Each row has a name. Each piece below is followed by the name of the row it came from, unless a question asks for something else. Each question is about the rows just above it. Places in a row count from 0.

zapi: [119  98 111 148 132 118 158 172  88 132 105 114 156  77 136 161 134 173
 125  77 163 109  70 115]
zuk: [193 124 129 126 132  70 164 177 127 133 151 117 103 163  80 112 128  77
  95 123 156 126 137 106]
Mude: [ 87 115 139  92 132 164 123 136 105 113  95 104  73  59 166 104  91  76
 146 148 150 124 139 127]
kigi: [114 112 181 194 132  84 139 124 112 110 121 141 189  88 158 167  97 130
 144 137 119 143 133 168]
Vov: [118 103 177 116 132 154 165 139 160 153 153 138  93 119  41 111 105  94
 124 126 136 147 165 162]
lopir: [161 126 123  87 132 145 163 127 158 109  70 139 148  75 148  84 175 135
 141  98 171 107 103 156]
Fud: [133  97 137 108 132 176 130 151 143  99  96 112  82  79  81 100  49 103
 128 145 119 147 128 124]
bubev: [179 126  98 139 132  76 144 147 119 121 121 129 211 105 153 180 122 115
 138 111 174 140 111 109]
tid: [100 145 113 129 132 112  86 178  83 128  72 128 106 167 145 169 164 153
  92 123 148 122 108  80]
q: [ 98 111] : zapi
Row and place of [110] in the named rows: : kigi, 9

muzoz: [129 137 207  78  85  84 163]
mag: [137 208  85  93 163  78 155]
mokup: [148 209  85  93 163  78 207]
[148] is at row and place : mokup, 0
q: [137 208  85  93 163  78 155] : mag
q: [129 137] : muzoz
[ 85  93 163  78 207] is in which row? : mokup
Row and place of [155] in the named rows: : mag, 6
q: [129 137 207  78  85  84 163] : muzoz

buf: [137 159 143 136  83 128 155 141 162 112 106 137 128 119 107 115 120 124
 102 100 124  95 129 113 135 147 102 113 132 134 145 127 115 134 105 130
 114 109 127 113 132 149 149 110 156 127 142 120 110 131 154 122 127]
vuve: [121 148 135 138 116 134 104 131  89 149 131 120 149  98 107 110 124 104
  97 133 113 136 124 100 133  97 103 119 131 155 156 116 115 139  95 146
 125 124 123 107 120 156 134 112 172 146 116 114 124  92 120  92 124]
lovu: [117 149 123 146 120 121 113 125 132 119 118 117 130 112 107 125 124 118
 119 125 138 114 130 123 121 140 114 129 118 143 133 117 125 125 105 133
 129 132 100 126 134 121 119 129 118 138 125 129 127 121 128 118 136]
Tokad: [103 161 115 159  87 117  83 122  81 140 120 110 141  93  90 102 144  74
  93 100 141 107 124  72 122  98  89 159 116 163 147 119 108 133  93 155
 148 116  83 112 133 114 101 130 129 157 141 133 130  91  86  70 134]
Zisiv: [ 99 106 113 130 136 119  65 112  71 159 150 111 140  97  86 136 133  97
 133 113 100 104 124  97 124 110  92 164 121 161 142 132 115 128 102 141
 151 125  90 113 136 124 104 137 151 156 132 118 157  82  75  57 134]
q: [110 124 104  97 133 113 136 124 100 133  97] : vuve
Row and place of [108] in the named rows: : Tokad, 32
q: [121 148 135 138 116 134 104 131  89 149 131 120 149  98 107 110 124 104
  97 133 113 136 124 100 133  97 103 119 131 155 156 116 115 139  95 146
 125 124 123 107 120 156 134 112 172 146 116 114 124  92 120  92 124] : vuve

daro: [165 132 149 145 147  96 120 149 119 151 150 136 139 104 105 189 157 124
 121 114 126 103 133 123 124 103 163 144 130 131 101 103 140 103 142 129
 141 100 113 118 161 111 141]
vove: [126 120 133 121 117 106 135  88 139 112 132  91 163 141 134 130 109 153
  98 137 101  87 118 126 120 133 121 117 108 135  88 139 140 160 148 112
 125  82  93 142  85 151 152]
nava: [107 129 119  76 130 135 166 136 133 110 130  97 151 143 132 124 115 149
 105 134 108  99 125 129 122 131 122 123 117 134  97 136 134 153 139 115
 126  96 107  95 101 149 138]
tul: [103 127 121  54 129 144 178 144 132 108 132  91 163 141 134 130 109 153
  98 137 101  87 118 126 120 133 121 117 108 135  88 139 112 138 106 133
 119 170 156 133 120 135 105]
The row with [136 133] is : nava
Where do [126 120 133 121 117 108 135  88 139 112] appear? : tul
[147] is at row and place : daro, 4
Row and place of [165] in the named rows: : daro, 0
Row and place of [143] in the named rows: : nava, 13

maf: [204  85 167 130]
Losak: [147  69 156 151]
meto: [165  64 162 148]
dum: [ 87  60 144 200]
Kubi: [112 156 176 170]
pefog: [197  66 177 138]
zatu: [177  66 197 172]
vorir: [210  89  93 130]
Pifo: [108  82 153 141]
Mamut: [142 112 157 126]
Kupe: [201  89 161 133]
[112 157] is in which row? : Mamut
[210  89  93] is in which row? : vorir
The row with [ 82 153] is : Pifo
Which row holds [197  66 177]? : pefog

sufe: [135 127 128 117 130 128 131 125 130 123 132 128 123 137 129 131 122]
von: [110 143 134 141 140 116 133 125 140 129 137 142 124 135 128 130 143]
Balas: [ 61 199 116 175 155  93 151 143 170 139 178 176 130 154 130 142 190]
romud: [159 105 126 117 120 141 116 121 112 121 111 106 128 121 116 114 101]
pugi: [209  67 138  43  97 127  67  85  78 116  91  52 118 116 121 114  63]
lolu: [178  76 131  96 117 151 108 118  99 101 103  90 129 110 123 123  78]
Bime: [126 117 119 113 125 141 137 126 114 134 113 112 128 109 121 130 104]
fudel: [190  68 127  83 103 161  98 120  89 113  89  81 126  95 128 119  65]
Pul: [ 80 173 128 160 150 102 147 138 161 135 161 162 124 147 130 135 179]
zufaf: [167 101 136 105 117 138 116 124 105 115 112 114 133 110 131 130  93]
zil: [138 147 138 115 105 117 133 117 144 124 103 126 139 126 118 146 126]
foga: [118 148 123 133 137 112 141 132 137 136 131 136 131 133 134 127 142]
Where do [126 117 120] appear? : romud
q: [116 121 114] : pugi
q: [159 105 126 117 120 141 116 121 112 121 111 106 128 121 116 114 101] : romud
q: [110 143 134 141 140 116 133 125 140 129 137 142 124 135 128 130 143] : von
q: [143 134 141] : von
Row and place of [68] in the named rows: : fudel, 1

dira: [ 91 104 166  51]
lolo: [ 51  97 190 151]
pov: [ 91 104 166 147]
vel: [155 152  84  61]
[61] is at row and place : vel, 3
Where in the named rows is [147]? : pov, 3

daru: [118 120 122  97 146 138 132 113 143 117 105 150 124 141 119  98 145 117
 127 127 144 134 116 141 141 114 142 136]
butam: [117 115 114 134 125 139 135 125 106 117 127 164 140 144 125 131 120 116
 115 143 121 126 133 120 121 135 118 124]
Zedi: [138 141 136 137 162 122 133 123 150 139 129 125 138 125 113 136 160 137
 158 125 123 124 137  77  82 132 140 124]
lum: [138 141 136 137 162 122 133 123 150 139 129 125 138 125 113 136 160 137
 158 125 123 124 137  77  82 136 125 129]
Gav: [138 141 136 137 162 122 133 123 150 139 129 125 138 125 113 136 160 137
  92 144 128 125 148 109 109 131 127 127]
duku: [115 118 121 114 154 132 138 114 151 112 115 138 130 134 116 114 155 112
 154 134  95 117 111 131 109 109 113 110]
rizib: [122 121 124  93 129 143 122 124 130 120 111 145 112 143 131  97 130 121
 130 144 118 126  91 143 140 122 120 122]
tep: [125 117 127 134 113 110 127 145 118 123 142 101 124 105 154 138 112 128
 113 105 150 138 136 189 187 128 121 144]
ruf: [132 132 134 131 157 109 137 126 152 130 129 110 133 108 123 131 156 130
 156 108 124 126 131 112 114 135 131 126]
dozut: [118 120 122  97 146 138 132 113 143 117 105 150 124 141 119  98 145 117
 145 141  96 119  92 114  82 132 117 110]
q: [125 117 127 134 113 110 127 145 118 123 142 101 124 105 154 138 112 128
 113 105 150 138 136 189 187 128 121 144] : tep
q: [138 141 136 137 162 122 133 123 150 139 129 125 138 125 113 136 160 137
 158 125 123 124 137  77  82 132 140 124] : Zedi
[138 141 136 137 162 122 133 123 150 139 129 125 138 125 113 136 160 137
 158 125 123 124 137  77  82 136 125 129] is in which row? : lum
Which row holds [112 128 113 105 150 138 136 189]? : tep
q: [118 120 122  97 146 138 132 113 143 117 105 150 124 141 119  98 145 117
 145 141  96 119  92 114  82 132 117 110] : dozut
[109 109 131] is in which row? : Gav

Bisap: [ 85 110 143 161 109]
nobeb: [119 149 156 123 141]
rogo: [ 40 132 186 133  97]
meted: [130 112 121 178 134]
Vok: [ 40 132 186 174  89]
tofuv: [ 50 130 179 169  92]
leto: [166 123  96 112 133]
Pira: [178 132 176  99 144]
tif: [118 137 143 131 132]
Where in the named rows is [99]? : Pira, 3
[96] is at row and place : leto, 2
[178 134] is in which row? : meted
Where do [ 50 130 179 169  92] appear? : tofuv
q: [110 143] : Bisap

tis: [ 63 130 102 133 120 165]
roga: [120 130 102  63 115 104]
Nop: [102 120  63 130 133 102]
Ger: [138 149 156  70 101 105]
Where in the named rows is [104]? : roga, 5
Which row holds [102 120  63 130 133]? : Nop
q: [102 120  63 130] : Nop
Where in the named rows is [165]? : tis, 5

